A state moves one step at a time under one of 8 hidden systems, and each row is a state written as 18 numbers. Each run below is a few steps of one system.
q158, seq 1:
[[ -4  -7  42  -1 -17  11  14  15 -16  37 -26  21  47 -13  -6 -13  -5 -17]
 [-49 -15  -4  26   6  -8 -32  17 -15 -12 -23  45   2 -21 -14 -16  13   1]
 [-46   4  11 -10  -4   3  -1  16   3 -23  20  12  42 -22  32  32  -7 -23]
 [ -8  -7   5  33 -19  17 -46 -14  21  -9 -22  10  16  23  31  22  31  -3]
 [ -2   6 -25 -26  10  -3 -20 -34  33  -5  42  39   8   2  16  10  11  16]
 [  5   8 -13  16  32   0   9 -25  15  16  13 -12  14  61  17   7  -9 -29]
 [  9  27 -60   0  10  -4 -27 -17  12   0   3 -29 -31   1   6 -15 -14  14]
 [ 30  40   8  -7  -4  -3  45 -30  -6 -24  23 -37 -15   9  -7   2 -11   1]
 [ 56 -20   4  15 -14 -17 -13  10  -8  15   0 -39 -19   9 -33 -23   9   4]
 [ 15  22  13 -11  -5 -10  35  12 -18  40  14  14 -31 -34 -11 -24 -16  16]]
q47, seq 2, 10 rows:
[[ -4  28  -6 -18 -30 -18  -3  11 -13 -19  11 -35   6 -29  30  33 -11 -29]
 [ 36   2   2  19  -7  46   8 -10  17  -2 -16   8 -18  25  23  -6  33  34]
 [ 15 -35   1 -37  12 -34 -11  -2  15  16  50  14  14   4 -22   8  -4  -7]
 [-13  29  -7   6  20  15  34   4 -15  42 -33 -11   5  17  14 -14 -33 -25]
 [-18  -5  -7 -10  -5 -10 -24 -23   5 -33 -19 -15 -37 -19 -39   0  -6  39]
 [ 28  15  24  -4 -32  -6  28  14 -29 -28  10  -6  31 -14   5   5  19 -32]
 [ 23 -32  -2  35   3  27 -33  16  20  32 -16  -2   4  16   0 -27  16  25]
 [-29   2   0 -17  15 -37   6   6 -10  18  39  45 -10 -29  -9  -3 -11  -6]
 [-39   1   7  26  20  20  20  15  -8 -18 -35 -28   2  25  16  19 -17 -19]
 [  6   8 -12 -27 -40   0 -43 -12  19 -14  -1  -6 -13 -38  12  21  10  31]]
q577, seq 3, 10 rows:
[[ -1 -11  10  37 -21  25 -35  29  14  -2   0  -9   6 -37   6 -20  12  38]
 [ -4 -21  44   6 -15 -17  -2  -4  -2  12  11  54  -4   6   9  29  34  -4]
 [-32 -44 -14   3  46  15  -5  33  17  -8  10   2  29  24   7   4  -9 -10]
 [-49  21 -13 -22  -2   3 -19 -34  13  13 -33  15 -13  -5  19  31 -20   7]
 [ 11  11 -15 -25   6  21  31 -16  -8 -66 -11   0  13  14  -8  -1  16  -2]
 [ 24  21  -1  -8 -14   7 -18 -40  33  18  25 -26  37  -7  -6 -17 -20  15]
 [ 24  37 -16  22   3 -27  13 -20 -27  17   8  24  -8  25   3 -22  16 -37]
 [-13  -1  -7  20  23 -26   5  22  -8 -13  38 -40 -23 -17 -28 -16 -30   7]
 [ 13  17   6  15 -38  -9 -14  16  -8  18 -11 -24 -39 -12  40  34  10  -5]
 [ 23 -31   6   9  11  28  14  31   5 -15  11  25 -24  -4  -3 -18  33  41]]
q582, seq 4:
[[-23 -11  37   8   6  20  17 -16  10 -26   8  42  -1 -15 -22  -8  14  44]
 [-13 -24   5  12   3 -21 -30   7  -5   5   1   5  59  17  -6   0   2 -48]
 [-25  31 -32  37  13  26  -8  21   4   3   4  11 -16 -20  36 -21  -2  19]
 [-22   7  24   3 -15 -28  -7 -34  -4 -42   7  16 -17   8   1  44  21  -9]
 [ 39  -5 -32  -8  -4  15 -18  20  17  -9  23 -33  34  12  33   3   9 -16]
 [  1  24   5   5   7   7   4 -40  30  39  22  21 -36   3  12   1  -7  40]
 [  9  -7 -21 -30  20 -46  12 -12 -20 -17  15  -2  -6  29 -29   7  -3 -39]
 [ 13  20 -14   8  -3  19   5  15   8  16  -9 -68 -10 -13   7 -13 -37  14]
 [ 24  15  22 -16 -30  -9  12 -34 -18   4 -27  30 -30  -9 -26  -6  21  18]
 [ 19 -41  20  -9  15   0  23  37  -6 -13  27 -20  36   0 -31 -16  -5 -11]]
q938, seq 5 (10 x 18):
[[ -3  33   5  44   0  -5  13 -30 -12 -48  19  15 -12  10  -8 -16  24   4]
 [ 31   0  16  16 -19 -31  -6   2  -2   5  33 -34  -3  22  20  32  10 -34]
 [ 12  16 -30  24  15   6   1  26   4  37  26  15 -38  -3  37 -14   5  13]
 [ -9 -24   8 -16  29   0  36   6   6 -26  11  -9 -52  20  -5  30  -2  22]
 [ 30 -25 -10 -43 -11  21  -7  29  17  24 -11 -38   9 -13  10  11 -14  12]
 [  7  -3 -10 -19  13  29  10 -18   7  17 -30  34  -6  -5 -27 -40  -1  41]
 [ -1 -20  21 -34   4 -16  23  -9 -20 -24 -16  -7  32   6 -49  -3 -11 -24]
 [ -4  18   5  23 -24  -7 -25  10 -18  36 -25 -12  32 -29 -11 -33 -17 -18]
 [-29  17  18  35 -10 -17  -2 -11 -30 -30 -13  46 -18 -11 -12  -7  28  -3]
 [ -4 -19  39  27 -17 -12 -10  22   0 -17  29 -16  29   2  21  33  15 -26]]
q577, seq 6 (10 x 18):
[[ 25  16 -35   1 -30  -4 -40  -8 -18  -2 -42  11  -1 -14 -11 -31  24  -2]
 [ -1   6  49  10  -7  -5  39   7 -16  -8  34  13  19 -30 -26 -18  -5   6]
 [  1 -24   4  43  -8 -21 -51  11   3  15  -7 -25  17  22   3   8   8 -28]
 [-41  14 -17   6  10   0  -1  25 -11  -3  13  51 -18 -36  24  -4   7  10]
 [-20 -26  43   9   6   4  11 -11  15 -36  -2 -27  -9  25  -4  45   2   9]
 [ 14  -4 -47 -33  -5  22 -35   4  27   5   0  16  22  -2  40   8  15   4]
 [-13  23  21  -2  25  16  47 -42   7  11   4  29  -5  22 -11 -10 -14  16]
 [ 17 -11 -35 -29   8 -31 -20 -12  -3 -16  -1 -40  12  24 -25   3 -14 -31]
 [  2  62 -16  10 -13  19  20   2 -12  21  -3  -6  -4 -35  23 -28 -20   6]
 [ 30 -10  27  27 -14 -27  -1 -20 -16 -28   2 -12 -31  13 -44  -9  25  10]]
q864, seq 7:
[[ 32 -21 -15 -28   4  -6   0  -3   7 -41  34  26 -11   7  -4  10  39  11]
 [ 11   5  16 -17   9   5  14 -16  31  56  32  -7  20  18  23  17 -24  -5]
 [ -6  13 -49  -1  30  -3  -3 -13 -10  21 -35  20 -28  28  -8 -26  -5  -4]
 [  9  15   9 -19   0  -4  36  -2 -12 -21  10 -44 -13 -26 -40 -18 -31  19]
 [ 29  25  14  17 -45   0  -8 -12 -13   2 -34 -22 -10  10  27  23  22 -19]
 [ 36 -19  11  21  -8 -10 -10  18 -10  13  24  33   8 -12 -23 -41  30   8]
 [-36 -19  39  24  23 -11  21  21  -8  22   4 -12  17  20  -2  15 -25 -31]
 [-24 -12 -42   8   8  17 -30  46  -5 -10 -32  -8 -18 -19  18  -5   1   8]
 [-19  -3  41 -16 -12  20  26  -5   9 -34  10  18  -5 -32  -6  17   6  40]
 [ 20 -29  -4 -29 -11   1 -26 -12  19  -3 -10   1  29  35  18  36  25 -20]]
q864, seq 8 (10 x 18):
[[-19   8   4 -20  25   4  50  -2 -27   5 -21  47  -3  14  -8  -8  -3 -17]
 [ 18 -24 -12  -3   8  11 -16   6  18 -12  -9 -68  -1  11 -23  -6 -20  17]
 [ -7  38  16 -12 -44  -3  -3 -14 -17  25 -32  28  -7 -38  14   5   3   1]
 [ 30 -27   7  23  11   7   3  -5  -5 -44   6   1  27  32 -31 -25  31  -5]
 [-21  -4  18   6 -14 -31 -31  10   7  48  15 -18  12 -25   6  16 -31 -16]
 [-27  19 -28  26  21  24  12  14 -19 -32 -23  35   3   7  19 -20  17  -9]
 [ -6 -29  18 -12   2 -17 -10   2  23 -27  40 -32 -18 -18 -22  23 -12  31]
 [  2  25  -9 -25 -18  16   7  -1   1  18 -16  28  16   6  58  30  13 -26]
 [ 19 -25 -14   9  31  10 -11 -20  25  -1  19  16  -7  20 -33 -36   9  39]
 [-22  16  11 -38   0 -29  22 -12 -13  24  -6 -17   2  -5  -7  25 -41 -32]]
q252, seq 9:
[[ -3 -25  11  27   8   4 -11  19 -11  35 -27  44  18  27   8 -11  24 -22]
 [-61 -23  -9   3  28  -9  -8  16 -13 -35 -10  25  10 -13 -25  -6  -8  -6]
 [-28  -2  12   7 -25  26 -23   9   8 -36 -34 -22  22 -12  28  35   8   0]
 [ 20  -5 -16   3 -17  14 -44 -25  31 -25  18  19  16  -8   1 -13  33  33]
 [-10  17  13   9  16  -2  10 -37  25   4  47  14  34  27  20  13  -6 -14]
 [-11  23 -45  34  28  -8 -18 -15   3   5  -8 -22 -18  34  10 -11 -14 -18]
 [-18  51 -11  -5  -6  -6  22 -22  -9 -26   7 -20 -34 -32  -5  -1 -24  19]
 [ 58   6  14 -11 -30  -1  12 -10   3  -4   6 -50 -21  11   3  19   8   4]
 [ 41   2  -5  -8   3 -14   5   9   6  56  41  12 -13 -14  -4 -29  -4  13]
 [ -7   0  20  -2  22 -16  48   8 -29  32 -10  22 -21  25  -5   5  -9 -29]]
q158, seq 10:
[[  3 -14 -27 -11  23 -35 -20  -1  -9  34  -9 -12  12  26 -24 -14 -22 -38]
 [-13  57 -30  23   0  18  16   6 -17  -3  -8 -10 -10 -28  18 -32 -17   3]
 [ -5  -4  35  17 -18 -26  -2 -14  -9 -53  12 -37 -12  -8 -27  21   4   2]
 [ 57 -10   9 -10 -38  -4 -13  24  -2  30  14   5  12 -14  18   0  28  -6]
 [-19  -7  30  28  22   6  17  -8   8  36  11  43 -27   5  -9 -14  -2  30]
 [-32 -28 -26 -25  32 -21   7  37 -14  -9   0  -3 -19   9   7  27 -14 -28]
 [ -5  13  -2  -1 -13  55   6  13  14  -3 -37 -30  15 -10  35   8 -10  16]
 [  4 -12  11 -27 -15  -6 -15 -48   8 -35 -22  19  -2   4 -38   6  20  23]
 [ 29 -11  -9 -21  12   0   8   9   0  20  20  16  59  10  -9 -30  -1 -28]
 [-38  28  -7  47  10 -10 -22 -16  -6  33 -23   4  -5  -1  -6 -26 -22  -6]]
q252, seq 11, 10 rows:
[[-11 -10 -21 -32   7   4   4  22   4 -40  26  21   5  -4  37  36  18 -10]
 [-13 -19  -2  -1  14  29 -24 -21  46  23 -10   1 -13  24  20  21  -4  36]
 [ -3  31 -43 -45   5  -5  -5 -43   5  -1  -7  29  20   6   3  -4  -6 -13]
 [  5  14   0   9  24  36  33 -17  13  -8 -10 -42  17  28 -10 -19 -27  11]
 [ 14  38  -5  10 -30 -26 -27 -32 -13  17 -14 -23   7 -20 -27 -28 -15  -8]
 [ 33  22  17  25  -3   2  47  19 -26 -27  31 -13   2  -5  -5 -25  11  -8]
 [  2 -22  34  37  -9 -39 -22  13  -2  29  17 -23 -31   0 -16  11  -4  -2]
 [ -2   5 -20 -11  -2 -17  11  45 -26   0  14  35 -27 -24  30  11  19 -18]
 [-16 -46  25 -13  19  11  12  13  17   1 -10   4 -39  16  -1  35   3  29]
 [ -2 -13 -31 -61 -12  -2 -29   3  11  21 -21  21  19 -13  15  20  -2  -9]]
q809, seq 12:
[[-30   2 -22 -28  35  -5  34  18 -27   0 -21   7   9   2 -18 -14 -31 -27]
 [-27  12   3   8 -12  10   1   9  -5 -46 -17 -50 -18 -28  -4  15 -18  19]
 [ 35 -10  18  -6 -41  -6 -25 -21   1 -28 -11  14  -6  -7 -16   7  44  19]
 [ 25 -12  26  27  -4   6  -2  11   8  32  32  23  48   0  -1 -31  13  -5]
 [-47   3 -11  18  23 -19 -11  12 -12  42 -20  22  -2   7   8  -2 -22 -29]
 [-39  -4 -27 -21  29  -1  18  21  -8 -53  10  -1 -23 -11   6  21  -8   2]
 [ 13  -7  19  -4 -28  11 -21 -18  30 -25   6 -36  -5   1  19  43  12  23]
 [ 53   3 -14  -5 -13  12 -20 -24  16  27   2  32  17  18   7 -24  32   8]
 [-15  13   6  10  35  -4  25 -13   2  44  19   6  24  15 -13 -31 -36 -14]
 [-32  15 -30 -10  15 -18   7   8 -29 -17 -35 -30 -19   7  -5  12 -26 -31]]
q582, seq 13 (10 x 18):
[[ -4  -7  23 -31  17 -18  37   7  -7  36  29  13  20  -9 -23  -9 -31 -13]
 [-13 -13 -10  27  21   0   2  29 -23  24 -48 -20 -25  20 -12 -16 -15 -14]
 [-25   5   7 -24 -29   2  -3  16 -19 -30 -26   5 -11 -56 -10   9  -2  18]
 [ 14 -25  39   8 -11  38  14   6   3 -19 -25   4  45  22   4   7  26  -5]
 [-12 -29  -8  12   8   5 -47  12  25  27  16  37  24 -18  -2 -24   7  22]
 [-55  25  -2  14  29  -7  23  -7 -11  -4   7  35   9  12  19   9 -13 -29]
 [-16  -4 -33  28  -2  -7 -44   6   1 -43 -15 -34 -15  12  10  17  11  -8]
 [ 13  43  -1 -20 -35  19  -2 -29  18 -17  18   3  13 -26  35  17   9  16]
 [ 40 -17   5  13  18  -3   5 -30  20   0  33   9   1  52  -9  -5  23   4]
 [ -2  12 -27 -11  14 -37 -15   0   7  42  41 -15  -5 -15  -5 -12 -37 -10]]
q809, seq 14 (10 x 18):
[[-35  21   3 -16   8 -42  16 -13 -21  15   7  28 -33  -5   3  27 -14 -24]
 [ 10 -29 -10   0  20  22  21  45   0 -40   6 -34 -10  15  16  17   8   1]
 [ 19  13   6 -16 -37  -3 -32 -22  24  33   3  -6 -26 -27  14  18   0  32]
 [ 28 -13  10 -19  16  26  38  -6  -2  15 -12  39  23  34  -5 -19  19  -2]
 [-24   3  -8   3  13   0 -12  12   6  34  -7 -39  24 -18 -16 -22 -52  -2]
 [-25  31 -11 -10 -11  -2  13 -19 -31 -38 -45  20 -23  -8  -4   8   9  -7]
 [ 17 -33  22  18  -2   3  -8  12  10 -47  29 -31  15  -9 -32  -9  11  23]
 [ 11  20  17  17 -45 -21 -35 -13  -7  35  -9  20  16 -10  23  11  21 -26]
 [-11 -22 -14  24  48   6  17  27  -5   3  19  42  -5  20  -4 -30  11   1]
 [-43  -4   5 -22   5 -26  -8   6  11  10  18 -27  -3 -15  13  46 -39 -16]]
q938, seq 15 (10 x 18):
[[ -4  13  27 -11  -6  50  38  14  13  17  -2   2  22 -26  24  -3 -16  26]
 [ -4 -40 -11  -7  13  -7 -35 -19   6  -2 -43  15   0  36 -31  -2  16  -1]
 [-11  19   7 -32  -7  -5  16   2  -2  -3  33   9  47 -43  -6 -13 -23  -7]
 [-23  15   1  44   3   9 -13 -21 -10   6 -56 -11   0  33  -2  -7  -3 -16]
 [  1   7  -9  -9 -22 -38 -28  -2  -8 -38  41  16   3 -37  -9   4  18  -5]
 [  5  25  28  45  -4  32  27  -2   6  15  -2 -13  11  24  41   6   2  -7]
 [  5 -26 -34  -3  14 -39 -43  -2   7   0  22  17 -33  16  -5  11  20  -4]
 [ -6  26   8 -16  13  29  54  17   7   0  31 -15   3 -16  32  11 -25  10]
 [  9 -27 -25   1  10   3 -35  -9  13   7 -42 -24 -31  33 -12   5   3  12]
 [ 21  14  -4 -49 -11   6  24  -1   1 -13  31  15  14 -42 -11 -16  -3  21]]
q47, seq 16 (10 x 18):
[[-12  -3  10  17  10  14 -19 -26  42  40  12  10 -31   7  13   9  -8  46]
 [-13  -1 -20 -49  18 -28  26  -1 -17 -21  10  19  -7  12   1  29  -3 -34]
 [ 11  13   3   6  -2  39  10 -12  22   5 -21 -59  17  11   8  -2 -27  16]
 [ 31   6  -3 -32 -28 -25 -18 -37  -6   4  -8  35 -20 -10 -26  -7  25  12]
 [ 16  -9   5  15  27   8  38  25 -16 -13  17 -18  36  18 -22 -35  -9 -22]
 [-12   3  10  28 -20 -22 -45  -6  -1  46 -25 -14 -24 -17 -13  -8 -15   8]
 [-12  10 -14  -2  11  -3  32  29 -32 -48  12  28 -25 -22  -1  -9  17   0]
 [ -6 -30  48  32 -13  12 -14  17  21   0   7 -39  18   6  15  32  -1   4]
 [  9   3 -33 -34 -10   4 -18  15   1  30 -11  49 -12 -18  34   5  19   3]
 [-30 -13  22  -3  43  23  38 -12  22 -17  26   6  19  20 -10   2 -20  17]]

Name the system that made each run.
seq 17 (2 x 18):
[[ 48   9 -17  -5  -9  22  -9 -33  22   3 -17 -44  -3  32   1  -5   1  14]
 [ 42  25 -20 -29  -2 -12  20 -11 -11  31  21  27  -8 -14 -12 -37   1   4]]
 : q577
seq 18:
[[ 40 -30   3 -18  21  11  26  16  20 -16  48 -20   3  12 -13  -6   4  21]
 [ -7  12   9 -10  -6  -3   1 -12   8  68 -25   3 -19  15  29  28 -18  -9]]
 : q864
seq 19, 2 rows:
[[ 31  -2 -11  17 -21  17 -20  32  -3   2   8  14   0 -41   1 -40  25  29]
 [-23  -7  61  15   3 -12  32  -4  -4  12  27  33   5   4   3  22   2  -8]]
 : q582
seq 20:
[[-33  13  11  49   6 -26  -3   8 -12  11  13   5 -55  -3  10  11  -2   3]
 [-11 -13  -9  -4   3  -3   7  40  -6 -36  13 -20 -34  -5  32  43   8  -5]]
 : q47
seq 21:
[[-24  17   4  19   4 -21   5 -22 -26 -22 -29 -14 -40  -3 -44 -14 -13   7]
 [ 21   4  10  14 -34 -13  -3  28 -28 -48   3 -36   1 -29  -8   1  16 -11]]
 : q47
seq 22:
[[ -8  25 -13  -1   1   5  -6 -49  -8   4 -57  11  -1  26 -20 -17  -2  -4]
 [  1   2 -12   1   3  -2  -4  -1  -6 -55  18 -17  24 -28 -42 -37  -4  13]]
 : q582
seq 23:
[[ 29  27 -29  23 -16  -4 -12  14  -9 -21  32  13 -18 -13  34  -7  36  -1]
 [-12 -11  31   9  21 -17  17 -20  23   4  46   2 -39  18   0  31  -6  21]]
 : q252
seq 24:
[[-13   3  39  20 -37 -19 -14  -1 -13 -24 -12 -46   4 -23 -17  20  -8  -8]
 [ 39  -5  16   0 -41  -2 -10  19 -12   1   8  35   2 -27  11  -3  47   7]]
 : q158
seq 25 (2 x 18):
[[ -1  20 -10  -6   0 -13 -19 -47  30  -3  16 -39   2  26  16  32 -18  -8]
 [ 48  35 -49 -19   1  -2   3 -33   5   0  10  -9 -18  13   0 -24   4   7]]
 : q582
seq 26, 2 rows:
[[ 22  26   4  48  -3  10   3   1   9   3  21 -61   2   7  13 -14 -15   1]
 [ 18  39  -1  25 -21 -40  -7 -21 -17   9  24   8 -43 -16  -9 -15   9   2]]
 : q252
seq 27:
[[ 14  15 -14   3  11 -37   5   6 -14  41  42  10  -7 -15 -16 -35 -18 -12]
 [-12   5  13  37   5 -25  15  27 -30  10 -10 -38 -41   7  -4   7 -17 -20]]
 : q577
seq 28, 2 rows:
[[ -2 -34  29  -1  13  -8  -7 -12  20   3  14 -37  37  18 -38   1 -24  -4]
 [ -6  39 -31 -20 -20 -11 -13  -7 -18  41 -30  27   4 -23  18 -11 -11 -22]]
 : q938
seq 29 (2 x 18):
[[-17   2  34  20 -11  27   5  -1  26   0  21  21  -1  -4  46  36  16  22]
 [  1 -37 -18  -9  32   4 -16 -14  29 -12  12  25  -1  47   5  16  22   5]]
 : q577
seq 30, 2 rows:
[[ 20  12  15 -26 -27  -8  28  -2 -30 -55  -8   0  -5 -17 -16   9  22  -6]
 [ 29 -23  36  48 -23  11 -21  22   6  12   5 -25  10  -7  -9 -18  17  18]]
 : q809
seq 31:
[[  8   5   0 -10 -11  -7   8   3 -23  34 -36  43 -43 -11  -9 -13  15  12]
 [-11 -35  32 -20  18  16  40  40  -4  -7  14  -6  23 -19 -23  -5 -19  10]]
 : q809
seq 32, 2 rows:
[[-12  -8   6  46   5 -26 -20  35 -11  27  18 -12  20   4  11  -4  -7 -40]
 [-28  31  -6  25 -17   0 -16   8   0   0   5  10 -41 -32  42  21   6  17]]
 : q158
seq 33:
[[ 47  -1  -5 -36   7  11  40   5  -3  41  -6 -12 -13   6 -16 -22 -15  10]
 [ 10 -20  -5 -17  17  -7  22  21 -27   8 -30  -4 -19  -4 -52 -36 -14   7]]
 : q938
seq 34:
[[ -1   2  18  39   2  34  -3 -22  20  -5 -17 -16  35  42  19   4   7  -5]
 [-16 -15 -24 -15  -4 -41 -48   4  -5  12   5  25 -14 -32 -27  -8  -1   3]]
 : q864
seq 35, 2 rows:
[[ -8  -8  11   1   9  26   6  26  18  65   6  27  12 -10  33  -3 -11  10]
 [-45 -26 -12  -7  32 -17   0   3 -11  -8 -20  39 -32  20  -9  18   6  -9]]
 : q582
seq 36:
[[-10  34 -12 -40 -20   4  18   9 -11 -24  12  12  17 -51  18   6  -8  -3]
 [ 17 -24  33  40   8  24   4 -15  15  -7 -14 -14  -1  52  -1   8  20  10]]
 : q582
seq 37 (2 x 18):
[[  6  -3 -57  -3  21   6 -15   4 -13 -39 -23  16   8  22  -7 -26  23 -13]
 [-33  24  23  16  -8   9  -8 -27  26 -18  25 -28  16 -27  -2   5 -28  26]]
 : q582
seq 38, 2 rows:
[[-20  30  20  28 -40  -2 -24  -3  -7 -12   4  17  10 -51   9  -6  12  12]
 [-14 -45  24  25  14  -9 -15   4  -3 -15  -1  44  11  28 -17   4  34  -8]]
 : q809
seq 39, 2 rows:
[[ 19  -2  33 -39 -37  20  13  -6  12   6  -2  15  19 -17  25  31  15  12]
 [ 16 -25  -6  15  29  25  -3 -10  15  10 -11  20  38  44 -15 -33  13   0]]
 : q577
seq 40 (2 x 18):
[[ 35  22  15  47  -6  -7  20  11  -7  18  40   1 -30   1  13 -19  16   8]
 [  8 -25  15  15  19 -24  28  39 -22  23  13   3 -38  22   4  14   5 -22]]
 : q864
seq 41, 2 rows:
[[ 12  -3  53  11 -25   1  25  17 -16  36 -20 -14 -22 -22 -14  -3 -10  13]
 [ 13 -42  17 -20  -6  -4  12  48 -28   9 -23  28  -1 -14 -18  -5  23  -8]]
 : q582
seq 42 (2 x 18):
[[ 14  -3  -4  17  20  14  26  26  -6   2   7 -19 -40 -15 -23 -37 -13  39]
 [ 29 -21  29 -22 -36 -26 -10  10  -7  34 -13 -17 -25  -9  -6  29   5  -4]]
 : q577
